In the rows, 128 means zero.
One turn sends every row of this set to another row. A few are shown first. Where does it send the rows asked after them?
vame: [108 121 147 115 143 161 135 150 129 121 104 122 105]
Vos: [146 106 136 115 103 127 142 161 131 153 124 125 126]
lop: [105 112 167 138 124 121 147 114 136 121 104 112 119]
mez: [150 128 172 137 141 128 122 153 123 115 103 106 143]
lokov: [156 117 149 120  99 152 130 141 158 144 109 122 139]
ruda: [128 149 137 116 142 116 128 142 133 158 130  92 106]
nilut: [108 139 128 146 156 142 129 135 126 105 119 109 120]
Tobus: [137 119 111 120 150 129 129 122 118 146 113 102 149]
kor: [ 96 141 127 112 108 137 155 127 139 115 109  98 114]
supip: [116 130 156 119 158 132 123 140 134 107 111 109 153]
Muti: [127 146 159 143 106 166 126 145 128 107 132  93 133]
mupeb: [128 157 124 109 104 137 121 134 144 127  97 111 106]
zubi: [123 135 115 141 118 138 130 121 142 172 123 106 114]
laduk: [123 140 143 119 119 134 119 137 109 140  75 108 112]
gos: [146 111 113 138 123 154 139 133 125 125 126 129 111]
dev: [129 131 166 133 114  97 121 150 133 128 102 110 128]
bov: [141 134 116 127 148 123 115 132 127 147 110 102 160]
sed: [105 130 150 104 131 166 149 127 133 154 101 110 131]
Bovul: [128 160 144 123 122 158 145 129 117 143  99 111 162]
vuran: [147 122 114 146 123 160 137 132 128 125 134 128 121]
lim: [121 129 134 138 100 138 142 183 119 131 118 111 128]
ber: [131 159 150 105 114 129 142 170 132 140 129  98 123]
mogag: [146 131 114 137 144 133 116 135 124 148 115 113 158]
kamo: [130 124 153 112 108 131 133 125 145 125  85 138 138]
nutop: [122  89 152 147 132 125 147 137 138 138 126  95 116]
sono: [102 135 143 123 115 116 150 140 107 138 100  83 117]
bam: [140 150 166 118 138 153 145 107 125 122 120 113 140]
vig: [154 119 125 141 125 148 132 133 110 123 132 117 102]
susig: [134 141 144 122 105 105 150 113 152 132 122 113 121]
petap: [118 112 153 140 107 134 123 140 152 159 138 100 110]
Kivi: [108 123 137 126 107 148 125 145 141 151 119  83 165]
fena: [105 115 150 146 106 155 125 147 134 153 112  89 157]
nuse: [137 138 146 123 136 134 152 106 160 126 132  97 144]
ludu: [110 117 142 150 118 151 125 149 125 152 116  94 164]
por: [134 151 155 151 114 152 145 139 124 107 143  93 133]
Nedu: [124 144 148 158 115 156 143 142 125 116 147  93 141]

kor -> sono
sed -> ruda
fena -> bov
Now these:
Kivi -> Tobus
susig -> lop
supip -> Vos
lim -> Bovul
Nedu -> ludu
mez -> lokov

One turn sends every row of this set to another row. A few are shown first. Where does it send the rows asked after them?
Kiniz: [141 177 156 139 144 115 118 135 122 132 136 155 132 114 148 130 130 131
 120  84 106 151 142]
gage: [148 143 114 122 142 123  85 133 141 122 121 120 126 117 149 117 138 134
 104  97  93 145 118]
Venor: [117 134 143 141 106 133 131 153 118 113 108 155 116 145 138 112 105  96
 121 120 141 153 137]
leziv: [148 171 115 135 131 113 103 136 113 105 107 129 118 160 151 145  96 146
 112 127 156 155 119]
Sifug: [147 149 144 150 133  96 124 134 147 129  91 125 129 131 131 117 153 115
 140 133 120 153 126]
tabap: [147 167 121 149 126 110 110 133 122 108 112 114 136 150 143 136  98 157
  95 128 138 156 113]
vima: [153 170 113 107 127 128 124 127 138 163 141 119 154 111 133 122 132 103
 108 125 119 129 107]
kaba: [141 141 110 126 144 119  80 145 138 120 125 114 123 118 142 110 137 135
 115  98 105 146 110]
vipak: [136 158 135 161 131 106 133 133 124 122  98 119 129 112 121 142 143  87
 134 110 127 151 122]
mani: [141 174 130 145 146 118 111 174 114 114 154 140 133  96 131 143 125 113
 133 108 144 140 137]
pur: [160 171 113 125 132 145 100 119 132 117 110 121 130 148 130 118 101 110
 134 109 174 149  98]
tusab: [159 179 117 102 146 132 133 109 148 146 142 142 137 118 138 120 147 100
 110 114 126 129 130]
fezov: [142 195 150 146 125 133 121 113 135 131 117 125 143 132 137 119 107 118
 108  91 162 160 110]
rolo: [141 143 123 135 122 101 105 135 132 120  89 103 128 121 130 144 147  96
 142 120 140 147 118]
nafar: [153 155  99 106 144 124  98 165 127 115 137 130 131 123 134 126 125 130
 164 118 139 153 116]
Zogok: [164 149  94 122 107 131 128 148 135 120 148 145 144 149 123 138 102 108
 137 121 123 117 114]
Mive: [147 156  88 114 110 132 117 143 150 134 125 147 115 151 154 121 120 109
 102 112  99 131 105]
gab: [147 181 117 157 138 120 136 126 122  99 117 130 132 147 134 135 100 149
 101 119 135 165 117]
sabu: [112 141 127 123  89 131 131 163 129 111 109 129 130 129 144 121 110 101
 115 128 153 164 132]
loza: [153 170 134 145 133 132  90 131 151 133 106 123 120 143 148  94 114 123
  91 125 152 144 102]
gor: [149 147 138 116 116 138 145 128 147 123 122 179 121 138 127 112 125 139
 112 114 137 123 141]
beni: [140 154 123  95  99 137 138 158 142 143 114 166 122 134 143 117 117 137
 116 133 145 137 121]
suto: [163 189 132 153 140 138 118 143 144 113 128 135 133 126 129 115 109 112
 109 135 181 140 121]
leku: [133 138 122 125  99 144 125 142 109 130 123 152 122 118 120 144 104 103
 101  99 145 111 118]
nilu: [163 151  93  96 139 130  99 157 131 118 130 129 135 124 138 130 122 131
 156 125 126 152 115]
mimun: [132 175 151 140 149 111 114 140 128 129 136 146 128 116 145 117 136 136
 125  79 109 157 132]
Kizal: [124 133 125 120  97 131 135 141 153  91 110 128 137 136 136 109 126 119
 116 124 148 163 143]
duk: [156 171 135 131 102 110 131 146 143 119 158 153 149 136 138 150 117 119
 117 114 140 113 150]
serug: [149 180 107 152 145 124 120 135 113  93 115 138 112 147 142 147 100 131
 100 123 152 155 124]
rok: [146 163 129 140 138 103 129 152 136 124  94 137 115 124 136 134 149  95
 151 142 143 155 130]
kituk: [153 173 126 136 140 122 113 173 110 118 152 143 140  97 132 152 116 111
 135 120 141 136 138]
Gati: [125 121 136 143 110 135 129 127 136  89 112 140 124 142 125 109 117 105
 113 108 138 146 145]
rakev: [133 140 113 107  91 141 127 127 141 117 119 128 138 110 126 138 124 126
  85  96 142 124 122]
tobev: [159 165 128 109 143 125 106 114 126 147 145 143 130 123 137 136 135  88
 115 111 141 106 135]
bup: [160 164 134 102 129 119 108 132 124 171 142 138 145 132 139 123 124 104
 130 131 133 116 118]
rubob: [134 178 128 117 100 113 122 129 147 132 133 147 126 139 166 144 130 114
  90  87 117 133 136]

rubob -> duk
Venor -> sabu
Now these:
rok -> rolo
kituk -> nilu
suto -> pur
leku -> beni
leziv -> tabap
bup -> vima
nafar -> kaba

